In the data rows, 128 means zero.
Here are some points, one per row:
123 105 127 185 136 84 149 127 123 123 125 152 79 165 76 110 202 103 161 113 127 144 142 103 155 151 124 94 128 139 110 169 117 160 194 137 205 165 117 159 155 134 119 107 160 211 105 144
186 156 139 204 169 126 162 172 113 155 129 118 165 53 109 161 165 122 124 133 152 162 125 102 154 137 120 111 104 114 184 107 152 94 159 141 101 166 149 107 124 115 109 132 97 98 175 87
95 167 158 168 109 124 140 129 130 130 82 155 145 150 109 103 134 108 105 148 146 110 132 60 174 96 160 116 154 140 76 89 141 68 146 131 153 129 101 156 112 144 143 119 91 71 190 177
118 111 154 144 145 119 121 138 122 122 131 124 127 133 99 181 100 123 168 144 135 117 126 101 66 139 141 123 100 186 127 174 105 126 134 79 168 194 83 62 145 129 138 127 127 193 168 160
67 129 146 54 128 149 98 98 103 124 98 142 129 122 114 105 139 135 127 84 94 111 123 100 143 161 142 121 140 179 159 108 231 107 80 153 124 155 97 94 139 117 90 85 69 130 133 116
149 146 110 67 213 162 170 89 113 141 93 101 122 135 63 158 114 98 123 146 146 123 115 140 104 151 111 139 133 147 102 74 93 177 166 128 73 143 165 156 124 115 138 75 131 122 147 179
135 107 122 134 131 110 154 57 141 176 136 181 98 164 102 109 147 137 115 69 110 162 173 131 117 129 139 205 121 114 198 87 112 105 165 160 113 145 128 111 138 155 136 108 152 133 82 91
160 125 162 124 154 113 145 14 114 126 117 116 135 189 195 147 117 153 95 78 174 199 102 138 146 98 177 78 111 151 102 142 113 120 68 89 116 131 107 171 98 98 155 136 146 137 106 105
141 148 160 105 89 146 89 144 138 102 153 93 115 153 109 155 115 164 133 99 139 144 125 140 176 169 110 127 117 108 111 156 162 134 142 132 103 124 94 177 141 182 129 184 70 122 96 147
136 153 118 99 142 139 108 181 130 117 108 145 0 151 121 119 144 108 96 119 91 121 144 139 154 129 135 140 129 119 107 123 97 124 106 140 133 166 100 139 134 104 148 162 92 124 159 136
137 128 99 181 94 144 192 155 126 222 136 109 161 165 159 148 140 138 136 120 67 149 94 154 138 163 123 55 170 160 132 101 103 96 94 150 153 131 100 121 152 167 159 128 133 102 95 97
141 131 158 91 186 146 115 163 153 182 90 158 157 86 125 96 101 156 94 135 174 129 186 164 94 125 121 132 145 108 103 147 127 140 111 139 236 110 113 138 121 226 151 94 105 108 150 133
86 134 90 121 106 129 136 141 128 146 167 168 108 80 119 140 114 127 44 146 146 123 132 78 78 121 117 117 52 137 130 53 139 141 73 121 155 88 93 176 125 127 152 223 138 156 77 146
111 198 153 93 90 137 170 146 162 97 140 172 142 120 92 98 134 167 167 112 75 156 134 124 105 107 112 111 162 141 114 157 94 113 97 60 128 128 141 124 105 87 87 133 166 125 144 70
129 102 76 104 110 126 131 146 101 130 121 144 130 110 90 141 82 95 145 86 111 122 95 142 109 161 99 142 158 100 137 146 135 87 96 169 148 141 124 147 150 98 168 108 125 49 115 139
174 123 160 120 79 100 82 86 119 140 110 161 148 115 101 134 102 88 144 144 155 21 137 177 113 130 115 148 81 109 156 99 148 116 141 129 155 171 92 77 108 119 58 119 140 117 123 115
99 122 100 154 105 167 71 178 164 184 142 139 164 147 144 120 139 89 160 153 103 137 129 156 118 73 133 144 134 131 118 87 128 155 178 99 123 122 149 118 156 119 141 98 85 163 130 104
123 168 141 109 119 149 126 72 167 191 172 103 68 114 114 131 101 103 131 130 115 109 121 126 98 103 124 77 170 113 109 122 144 109 143 92 112 97 129 45 114 77 142 118 110 106 104 168
151 133 104 115 133 123 102 143 63 176 135 62 106 129 101 104 68 181 106 96 141 117 152 45 165 108 129 166 114 134 135 123 120 123 122 47 114 128 157 106 180 169 84 104 150 98 143 81
89 128 78 119 136 75 140 162 127 139 151 111 172 171 48 135 146 124 107 130 163 207 140 134 97 100 98 146 112 127 114 152 147 145 128 118 131 144 125 113 113 72 143 163 88 111 114 185
72 87 154 197 132 153 133 147 137 84 133 84 61 120 157 128 115 138 94 105 137 159 83 170 111 134 133 176 152 181 121 190 108 143 127 115 91 135 111 112 128 121 76 119 48 103 149 99
112 141 162 151 137 167 107 139 118 101 176 165 145 122 145 118 85 156 59 90 109 68 122 109 112 180 133 160 118 113 116 150 136 150 165 129 127 180 133 185 105 125 148 124 175 109 116 140
141 159 74 139 115 118 169 66 154 132 70 164 121 147 166 136 111 166 126 139 147 145 175 101 80 116 100 162 148 91 96 158 163 139 113 161 133 159 116 123 224 88 116 152 99 140 152 94
115 108 184 124 115 107 111 120 133 125 130 98 155 170 111 155 131 194 131 142 66 98 141 137 52 98 131 124 112 74 151 139 69 125 124 237 118 121 105 112 137 100 134 155 153 164 243 121
156 65 104 135 111 134 137 134 96 149 139 143 132 174 110 127 98 167 76 220 134 121 90 118 170 127 147 93 136 186 144 165 110 92 154 152 99 141 171 152 124 106 86 172 121 107 149 158
106 125 119 150 88 80 173 144 130 105 99 79 137 109 160 114 95 108 122 98 101 120 145 123 179 67 130 130 145 183 191 67 151 226 102 104 195 167 138 164 127 114 118 136 144 75 161 150
121 121 82 120 96 125 154 130 155 88 71 134 148 126 159 141 126 124 111 138 160 112 122 103 93 171 167 156 141 120 153 131 127 106 178 134 133 120 108 71 131 174 101 208 82 119 106 132
130 160 203 101 85 132 142 118 149 117 141 184 126 148 134 93 113 115 126 190 133 150 130 140 139 235 132 149 145 174 113 93 155 145 155 143 122 117 185 115 164 108 138 130 178 110 153 128
119 163 110 115 113 163 161 73 135 161 126 54 134 82 110 140 138 71 76 122 98 107 132 141 221 125 137 91 86 162 124 170 174 158 156 171 107 74 55 146 121 150 126 127 140 175 160 79
126 156 120 167 122 133 84 120 98 97 142 126 86 100 125 148 96 153 104 172 145 118 108 116 113 137 90 130 142 138 147 159 123 88 96 152 206 85 179 154 152 105 147 97 134 144 111 58
131 162 66 128 111 163 44 100 121 153 78 149 136 118 154 182 131 119 188 99 129 195 121 110 104 151 117 144 65 125 134 174 126 120 146 125 118 112 136 157 155 159 136 107 160 106 184 196
98 128 198 139 143 122 109 98 116 125 111 87 118 86 156 147 133 120 113 126 92 152 114 85 127 95 98 85 125 0 84 69 117 114 180 147 128 155 181 144 144 118 67 110 87 128 78 143
89 68 119 112 158 191 154 81 126 93 111 96 94 112 157 159 127 126 194 140 124 66 155 149 91 98 122 71 147 149 146 116 131 100 161 122 136 129 174 147 157 150 141 148 176 124 105 158
152 153 94 118 166 91 137 122 120 61 174 126 95 175 118 101 102 134 133 143 184 133 141 141 155 93 140 71 128 138 85 117 122 108 149 161 127 116 82 39 146 165 110 127 162 101 109 99
103 122 144 130 77 149 108 128 135 122 132 106 174 172 77 163 131 96 150 122 160 73 118 126 159 68 128 192 150 128 103 123 107 112 135 144 102 123 134 167 167 121 157 108 123 183 77 115
125 93 142 131 166 100 107 162 152 106 157 144 159 152 158 115 104 128 148 136 93 159 178 143 61 132 154 83 108 179 94 110 130 115 160 146 145 68 106 199 103 114 50 107 90 118 121 102
100 132 115 123 131 83 144 115 81 169 189 167 146 101 157 111 115 94 170 105 151 55 112 156 124 114 137 96 124 114 86 205 65 166 144 117 132 163 125 146 131 142 137 151 92 55 114 110
99 80 163 116 160 90 146 222 127 125 114 154 121 127 142 127 99 125 155 88 162 118 138 131 206 111 171 151 130 90 161 102 147 67 125 148 81 103 79 165 144 74 162 120 182 112 131 133
109 129 110 152 160 71 105 111 143 130 105 147 139 149 106 146 120 117 133 95 57 75 151 119 166 141 121 118 132 111 144 161 148 136 138 43 102 1 182 107 138 129 115 176 131 133 141 144
176 168 107 181 134 143 114 131 128 117 163 131 120 141 147 146 127 142 148 176 72 110 167 206 160 103 111 188 94 110 87 104 129 133 128 97 129 116 93 122 166 95 113 117 153 105 120 194
144 156 115 178 134 161 123 116 141 90 130 121 155 49 91 141 168 148 130 113 112 88 118 142 100 106 227 143 134 126 104 126 96 143 112 134 99 138 126 110 128 106 171 144 124 133 121 166
143 99 161 135 135 148 178 143 147 134 106 127 135 108 148 129 63 161 187 137 127 123 101 145 181 119 73 156 137 121 122 108 107 130 105 96 161 87 116 79 95 107 163 121 91 223 119 218
93 128 123 177 128 184 153 118 117 61 130 201 156 185 143 83 157 90 147 130 169 120 159 115 178 138 88 110 91 94 139 102 100 151 81 99 77 128 141 111 98 175 146 129 110 122 180 112
116 145 115 134 107 140 101 105 67 108 201 118 133 107 116 134 183 130 118 103 182 130 202 182 112 125 142 64 158 125 202 93 140 102 104 120 128 103 157 127 140 91 131 112 71 174 159 168
133 141 122 89 132 153 150 122 146 59 174 110 146 108 95 137 85 75 133 124 117 192 88 137 128 47 128 176 143 140 138 154 176 122 115 186 146 116 169 145 109 187 132 154 169 93 138 96
94 110 66 49 158 147 151 134 40 102 144 100 154 102 172 115 180 145 121 175 77 144 137 175 177 142 147 149 139 73 101 146 152 103 154 84 142 170 128 120 117 119 128 154 141 182 144 119
90 119 81 153 107 127 130 109 125 135 114 170 90 128 113 197 112 201 146 93 141 149 102 157 182 147 133 127 122 118 137 107 148 140 179 160 147 123 143 114 0 132 110 114 136 103 129 96
152 131 138 124 158 110 95 116 125 125 135 141 142 137 142 199 194 155 115 184 160 100 120 92 109 130 130 171 255 102 161 126 162 212 130 99 122 89 67 141 115 126 115 117 154 101 135 118
91 194 143 141 139 104 64 137 87 131 64 115 146 105 166 127 117 152 108 177 167 152 114 175 169 127 122 137 105 147 149 141 129 155 118 200 149 142 176 93 141 103 147 141 164 129 67 106
142 165 156 90 139 94 113 155 120 105 108 138 141 148 152 143 129 159 114 125 80 119 123 122 97 99 163 112 106 168 164 117 146 121 207 87 102 141 146 94 140 159 255 98 91 142 104 107
140 89 152 103 96 163 113 159 135 142 150 148 132 59 170 105 109 112 92 67 169 190 136 96 131 128 101 103 148 142 147 146 100 170 195 148 136 99 115 82 160 95 136 156 200 125 159 129
126 130 133 110 118 36 138 114 92 127 161 210 108 67 155 150 116 133 122 139 121 143 41 134 112 121 123 154 142 125 121 116 118 129 77 150 82 127 131 126 162 239 87 94 132 197 163 169
145 126 198 102 160 125 139 163 163 179 173 106 117 198 161 118 211 115 121 105 123 116 91 147 127 105 64 140 84 154 162 150 155 134 106 150 116 150 147 130 126 112 106 184 114 98 125 195
169 112 148 98 82 124 107 197 133 139 45 170 105 145 88 144 169 91 120 114 140 129 84 157 101 109 119 33 130 90 103 144 160 118 109 59 113 141 142 160 92 123 121 140 170 138 138 110
156 103 81 97 63 151 162 169 174 106 173 104 145 142 170 141 163 163 94 117 151 107 130 82 133 105 144 114 93 103 84 147 148 140 126 143 128 132 164 114 112 107 118 0 124 141 118 173
127 154 98 100 141 146 113 130 177 166 150 132 126 145 144 112 47 125 150 174 152 146 113 128 149 124 116 92 143 98 226 139 77 149 141 121 87 180 84 193 117 115 117 126 83 166 118 102
118 41 145 126 123 130 141 79 137 174 141 111 94 97 96 95 177 199 139 162 158 121 115 145 108 129 111 174 91 130 108 101 162 128 131 82 149 127 136 139 133 150 168 143 121 84 182 62
103 160 132 98 166 112 157 127 146 157 164 94 149 146 145 142 140 112 200 128 163 111 92 41 157 202 156 153 98 106 129 132 128 125 102 162 178 100 163 121 114 94 130 130 127 118 137 80
There is one direction along which these points spread out most. Take the direction at right angles to it along which they spread out most. Go by this last direction. How far along it is each point below, from 0 to 99? 50 is the average, and the first point above lies past it. One standard deviation of the points above along it is 16.
136 77 125 100 109 130 102 131 145 159 101 94 119 106 102 128 123 112 142 132 129 158 136 159 154 149 231 129 139 106 86 110 67 186 92 147 110 98 181 102 151 121 116 138 94 139 113 128 --> 50
138 140 99 169 149 139 93 106 116 130 107 115 151 141 102 0 133 168 163 122 125 121 38 138 84 131 141 108 146 108 141 136 152 142 131 148 125 115 105 141 130 125 121 123 160 159 115 158 --> 44
135 114 105 125 174 133 136 120 147 172 86 148 143 148 174 120 159 49 12 111 107 61 132 135 128 108 123 185 136 153 136 164 111 91 122 118 138 91 162 107 99 108 110 98 130 170 131 116 --> 50
109 164 141 155 110 92 218 138 177 114 109 74 129 95 129 130 109 110 108 129 162 122 139 201 73 184 147 129 105 106 157 134 167 102 145 55 90 121 136 162 173 139 117 79 153 147 118 128 --> 48
111 97 81 125 169 81 43 105 254 92 135 102 140 86 129 121 168 148 134 144 121 119 120 113 178 152 84 82 118 173 106 106 99 105 81 125 100 173 110 122 137 148 138 115 171 104 119 114 --> 54
126 122 119 123 94 105 132 110 99 52 123 41 156 171 104 104 125 119 64 120 116 153 135 132 129 193 81 110 151 113 155 131 37 114 129 123 157 113 114 121 97 164 134 109 143 102 117 140 --> 57
118 128 125 137 125 120 133 135 50 113 101 113 167 115 151 124 141 135 152 111 144 146 118 118 82 138 56 146 125 186 16 81 111 119 145 146 67 112 70 108 115 117 122 129 147 128 90 61 --> 45
112 131 157 144 112 125 136 140 119 179 119 143 120 86 124 108 109 146 145 174 116 133 255 97 132 129 112 122 159 144 116 217 146 123 74 164 56 154 148 130 68 160 138 127 162 135 75 163 --> 48
207 60 149 141 145 135 143 123 145 68 137 222 157 98 114 128 106 88 130 127 80 151 142 104 169 138 119 115 109 115 134 154 170 144 110 126 149 125 137 142 156 87 180 136 44 108 101 131 --> 59
147 138 156 154 184 199 123 171 131 134 136 165 172 183 82 182 136 149 125 98 105 133 122 142 109 138 161 106 129 122 114 95 119 137 66 100 165 161 127 104 162 157 57 147 183 160 93 130 --> 48
203 161 107 96 105 128 145 143 140 97 139 72 118 99 159 102 175 147 165 66 158 97 149 134 160 117 105 158 165 186 111 99 97 82 151 151 132 130 184 187 79 141 118 187 72 156 125 122 --> 67
156 110 137 159 112 116 67 97 122 160 163 93 117 140 171 111 86 47 136 157 114 183 138 104 77 154 164 180 148 97 89 112 172 90 108 102 151 171 130 122 77 138 152 154 170 159 155 136 --> 37
163 112 115 159 147 125 138 180 101 110 100 88 75 183 140 114 120 111 178 131 101 101 139 96 46 139 117 100 99 103 143 122 150 215 74 160 89 116 127 105 91 135 142 126 135 138 119 93 --> 51
148 126 167 105 102 151 137 121 107 111 100 138 103 105 128 117 198 111 171 193 113 163 114 91 119 100 160 176 72 124 210 142 67 111 117 106 155 84 80 140 114 125 105 101 127 56 74 141 --> 48
